128 stands for zero in the data rows.
Here are some points, one per row:
[106  98 104  91 164 204 109 101  89 111 135  96 112 139 129 104 125 149 124 204 134 161 121 127 119 117 130 126  97 106 110 166 117  99 149 136 189 123 103 123 110 137 108 122 119 184 135 112 163]
[107 116 160 124 192  93  98  75 160 100 130 106 100 144 130  95 134 120 195 157 111  70  77 206 131 161 111 119 153 100  98 162 104 122 112 123 122  87  87  96 141 126  91 113 149  77 145 121  91]
[ 95 149  86 148  99 126 113 106  98 171 132 141 147  82 154 159  77 128 149 105 121 117 181 106 119 114 129 115 101  84 154 125 127 108  99 122  96 147 116 114 159 118  90  86  86 149 135 139  84]
[118 127 119 128 120 110 129 111 102 120 136 188 147 134 114 103 102 124 129 116 188  84 136 107 127 133 105 151 124 137  87 107 134 126 125 255 223 138  97 149 147 140 208 103 101 135 111 111 142]
[112  96 133 104 109 124 146 147 132 171 113 122 147  88 106 126 120 145 114 104 121 104  68  85 101 105  86 136 113  93 176 121 118 151 139 189  77 113 129 118 157 102 122  98 105 135 158 133 143]
[112  97 137  95 148 100  77 152 141 164 110 113 107 125 121 119 128 118 137 100 133  93 139 109 106 115 202 148 131 166 134 120 134 110 142 193 101  93 121 212 137 112 132 245 102 129 155 112 170]
[119 112 114 154 117  98 139 114 114 100 109 252 124 112 104 146 255 143 148 146 113 124 114 128 123 100 124 123 137 188 116 131 193 123 125 115  99  84 102 101 104 136  93 112 111 146 156  94  93]
[ 98 121 101 110 213 170  80  95  98 144 127 117  81  99 116 116 113  87 116 158 101 138 103 134 120 180 119 120  93  95 112 118 153 136 181 143 151 135 106 103 107  98 119 105 126 129 144  98 155]
[151 122 106 112 139 134 127 229 140 139 124 118 109 100 109 122 156 125 142 129 136 160 150 255 128 221  95 141 138 152 134 133 128 123 120 114  84 187 132 185 108 128 151  83 152 156 128 118 153]
[255 168 146 189 100 164  95  92 111 127 137 113 167  90 182 144 137 128 117  96 125 140 110 111 109 190 145 113 150  84 118 136 115 144 101 118 110  82 117 133 109 135 131 146 104 132 162  90  93]
[124 144 111 175 122 122 140 125 146 112  79 159 156 224 115 100  91 123 100 117 214 109 112 105 119 127 123 175 107 114 113 148 141  99 163 154  97 133  94 129 112 148 205 111 105 109 120 103  97]
[143 109 142 126 113 129 114  83 111 164 115 162 114 143 160 139 114 113 138 161 114 141  93 109 131 111  98 146 122 215 181 133 109 142 104  93 205 145 216 193 101 108 129 138 125 149 122 167 100]
[115  93 133  84 114 104 141 126 192 129 119 147 127 127 129 104  88 111  96 126 150  90 200  81 130 123 106 124  89 118  96 120 142 129 117 107 123 114 110 151 137 126 107 189 224 110 130 111 165]
[103 134 131 107 104 159  97 134 114 116 121  69 149  99 131 140 159 171 129  98 157 188 131 143 147 119 105 122 119 132 130 112 161 126 104 130 134 136  95 107 136 135 110 197 175  81 194 115  82]
[118 110 135  95 147 133 145 152 150 158  68  93 171  89 112  77 131  82 135 124 146 155 106 123 156 129 133 132 220  96 116 123 129 102 146 130 144 107 101 117 105 107 119  98 142 188 105 134 133]
[157 115 104  73 148 103 126 140  97 102  99 164 113 109 104  84 107 125 122  88 151  98 162  92 104 157 117 151 129 118 113  99 109 114 114 112 171 113 238  76 116 145 133 105  91 114 115 109 114]
[108 171 113 245 113 111 207 144 178 102  96 118 119 126 150  93 106 130 119 167 151 131 100 101 135 146  82 150  97 135  99 127 133 115 174 132 125 136 134 120 123 166 125 255  74 117 117 126 178]
[115 135 104 149  86 255 133 139 170 117 139  96 161 128 132 108 206 139 121 110 123 107 126 102 125 115 154 117 126 130 102 112 126 112 133 116 102 179 151 122 122 129 121 115 158 104 167 170 162]
[ 97 115 192 129 108 166  94 161 136 126 139  91 198 100 122 117 117 151  93 134 119 112 146 255 125 108 154 125 100 124 129 106 141 135 115 108 113 149 157  82 125 136 105 172 106 107 130 146  92]
[ 99 110  99 162 114 129 108 204 108 104 121 120 142 145 178 108 147 113 142 118  99 124 209 105 128 116 131 127 121 107 141 155 133 166 111 143 159 129  83 103 128  88 126 119 115 130 105 196  84]
[104 109 116 146 148 107 106 168  95 114 114 113 147 115 103 215 116 154  99 136 140  99 136 105 131 209 127 123 127 170  97 112  96 121 124 186 136  93 187 122 156 119  87  98 128 108 107 128  78]
[158 121 124 126  97 133 106 103 128  86 100 203 118 153 130 129 125 111 130  98 117 147  99 137 160 130 122 112  89 219 174 131  88 155 118  96 211 187  95 148 147 110 112 114 137 141 110  82 128]
[113 161 109 103 117 147 108  80  86 114  96 119 129 119 107 105  93  98 147 136 118 185 172 149 115 120 133 144 119 114 118 167  92 131 116 195  96  93 108 118  81 126  81  95 198 153 113 127 221]
[ 93 111 125 173  92 110 102 170 143 110 131 101  82 199 107  94 128 134 120 111 124 178 166 121 120 104 145 113 125 107 117 121 106 139 117  94 169 103 126 153 135 135  92  92  67 141 162 170 109]
[ 95 175 100 154 120  87  94 110 172 213 164 108 132 180 111 112 144  99 103 155 125 112 143 117 139  99 118 118 100 101 149 100 105 132 108  91 165  85 109 110 158 152 168 125 202 132 105 129 156]
[106 122 114 132 141 138 141 122  98 201 133 144 146 255 145 133  99 135 133 123 118 114 136 136 122 127 114 124 127 132 136 107 136 133 114 113  94 109 173 111 170 124 139 228 214 131 104 115 160]
[ 93 139 120  89 132  91  90 173  86  93 118  89 103 166 176 125 139 106 121 142 105 107 107 105 121 122 120 112 100 125 103 126 137 123 121  94  90 205 137 121  92 181 142 106 131 212 133 114 120]
[136 127 145 115 115 155 121 136 109 110 122 255  99 114 119 193 206 118 127 108 118 157 103 132 120  95 136 115 131 123 109 135 134  98 139 115 121 124 110  95 132 177 111 153 108 120 116 192 131]
[116 122 144  98  88 142 205  79  92 118 127 130 155 140 121 114 145 115 164 124 115 151 100  93 190 223 199 124  80 110 201 137 112 138 113 105 143 150 108 164 134 164 141 112  94 100 132 144 104]
[120 139 140 118 198 107 196 103  74 101 122 123 142 111 127  80 126 158 100  99  94 126 173 195 127 117 117 128 180 130 147 109 116 123 161 111 145  94 107 205 135 151 184 119 129 130 114 153 128]
[ 90 126 219 167 103 144 154 164 103 119 188 105  71 171 116 132 174 116 116 164 120 142 179  92 129 125 110 127 161 129 150 120 114 116  99 114 101 131  98 116 112 119 112 123 107 125 117  98 106]
[108 209 149  98 255 172 144 103 255 106 185 112 123 138 130 139 107 124 159 143 115 120  99 145 133 113 153 134 102 106 158 133 136 155  96 135 116 127 143 129 112 136  82 127 128 128 155 118  83]
[109 155 141 140 120 118  96  98 172 124 166 111 138 134  90 151  79 146 149 127  93 138 161  96 159 104  94 103 155 131 109 157 144 136 165  85  97 113 146 101  97 117 231 123 101 142 111 125 157]
[108  93 137 148 109 113  92  77 139 135 143 183 135 130 145  92 198 165 116 107 169 179 126 100  98 150 163 118 181 116 113 125 121 114 131 126 116 253 109  89 117 110 116 138 138 105 126 160 146]
[139 125  75 114  93 116 129  86 134 103 124 126 103 113 103 127  93 101 112 160 118 124  91 150 153  88 115 117 186 120 137 172 121 156  95  98  83 113 133 154 114 102 161 206  88 128  81 123 107]
[255 129 130 173 122 109 107 103 110 130 160 102 157 150 111 136 159 143 144 132 128 123 127 107 165 153 123 141  93 104 131 134 130 122 141 130 115 177  94 129 142 120  89 131 112 120 124 166 120]
[117 107 118  97  94 109 140 162 147  85 148 104 124  71 145 135 132 127 129 149 109 165 140  89 110  98 140 138  89 101 134 110 112 128 102 154 100 104 102  95 200 110 181  91 118 128 118 136  88]
[108 117 159 206 119 107 155 145 116  99 179 172  95 101  93  95  82 117 171 115 127  89  69 143 116 119 181 114 136 183 120 125 156 131 142  91 101  93  97  90  98 137  96  87 202 120 151 149  88]
[116 161 166  96 164  96 137 184  88 111 144 131 162  86 136 136 134 144 125 151 162 129 124 177 130 117 124 139 146 114 121 112 110 130 182  87 120 160 122 251 129 104 131 118 148 113 112 110 167]
[130 114 116 109 101 126 104 173 147  94 106  98 125 107 158 159  95 152 111 116 106 133 107  93 115 119 119 118 134 123 193 110 175 101  93 161 109  88  87 124 145 116 126  83 101  98 126 125 221]
[133 188 153  89 103  99 154 118 113 150 113 129  94 131 132 142  99 177 126 121  94 107 129 126 124 121 140 142 217  87 117 130 144 152 152 122 157 163 128 129 115 130 134 128 188 131 107 121 110]
[183 128 119 106 124 122 172  98 133 255 140  96 124 105 187 108 111 111 130 141 107 155 106 109 139  86 123 105 114 255  91 151 122 144 123 101 112 121 154 131 115 130 117 106  86  99 100 109 121]
[114 128 122  70  91 132 167 111 142 150 134  96 100 125 138 201 115 141 111  98 183  97 125 155 111 161 109 155 110 157 120 108 143 131 149 134 103  78 103 104 158 110  97 113 103 166 141 147 149]
[136 107 125 155 105 114 116 151 118  86 134  96 123 109 127 113 139 126 120 125 141 113 136 163 144  86 134 115 141 119 140 131 130 125 143 187 145 128 255 111 174 123  99  90 134 105 155 101 100]
[172 103 123 137 158 112 205 113 133 148 117  87 141 130 105 255 107 121 130 118 104 124 121 121 106  88 152 119 152  80 116 143 133 143 142  98 188 136 142 128 106 138 207 133 126 105 104 113 167]
There is one direction along which these points spread out most. Take the direction at right angles to it along which they spread out most. Go by this last direction. For each point below, how far along it does it lie, from 0 to 99? The average is 50, and the first point in the table lies past the average. One standard deviation of the points above along it is 16.
[ 98 121 101 110 213 170  80  95  98 144 127 117  81  99 116 116 113  87 116 158 101 138 103 134 120 180 119 120  93  95 112 118 153 136 181 143 151 135 106 103 107  98 119 105 126 129 144  98 155] 71
[130 114 116 109 101 126 104 173 147  94 106  98 125 107 158 159  95 152 111 116 106 133 107  93 115 119 119 118 134 123 193 110 175 101  93 161 109  88  87 124 145 116 126  83 101  98 126 125 221] 62
[104 109 116 146 148 107 106 168  95 114 114 113 147 115 103 215 116 154  99 136 140  99 136 105 131 209 127 123 127 170  97 112  96 121 124 186 136  93 187 122 156 119  87  98 128 108 107 128  78] 56
[157 115 104  73 148 103 126 140  97 102  99 164 113 109 104  84 107 125 122  88 151  98 162  92 104 157 117 151 129 118 113  99 109 114 114 112 171 113 238  76 116 145 133 105  91 114 115 109 114] 42
[ 90 126 219 167 103 144 154 164 103 119 188 105  71 171 116 132 174 116 116 164 120 142 179  92 129 125 110 127 161 129 150 120 114 116  99 114 101 131  98 116 112 119 112 123 107 125 117  98 106] 52
[120 139 140 118 198 107 196 103  74 101 122 123 142 111 127  80 126 158 100  99  94 126 173 195 127 117 117 128 180 130 147 109 116 123 161 111 145  94 107 205 135 151 184 119 129 130 114 153 128] 57
[ 95 175 100 154 120  87  94 110 172 213 164 108 132 180 111 112 144  99 103 155 125 112 143 117 139  99 118 118 100 101 149 100 105 132 108  91 165  85 109 110 158 152 168 125 202 132 105 129 156] 46
[143 109 142 126 113 129 114  83 111 164 115 162 114 143 160 139 114 113 138 161 114 141  93 109 131 111  98 146 122 215 181 133 109 142 104  93 205 145 216 193 101 108 129 138 125 149 122 167 100] 15
[106  98 104  91 164 204 109 101  89 111 135  96 112 139 129 104 125 149 124 204 134 161 121 127 119 117 130 126  97 106 110 166 117  99 149 136 189 123 103 123 110 137 108 122 119 184 135 112 163] 63
[ 97 115 192 129 108 166  94 161 136 126 139  91 198 100 122 117 117 151  93 134 119 112 146 255 125 108 154 125 100 124 129 106 141 135 115 108 113 149 157  82 125 136 105 172 106 107 130 146  92] 76
[116 161 166  96 164  96 137 184  88 111 144 131 162  86 136 136 134 144 125 151 162 129 124 177 130 117 124 139 146 114 121 112 110 130 182  87 120 160 122 251 129 104 131 118 148 113 112 110 167] 66
[133 188 153  89 103  99 154 118 113 150 113 129  94 131 132 142  99 177 126 121  94 107 129 126 124 121 140 142 217  87 117 130 144 152 152 122 157 163 128 129 115 130 134 128 188 131 107 121 110] 51
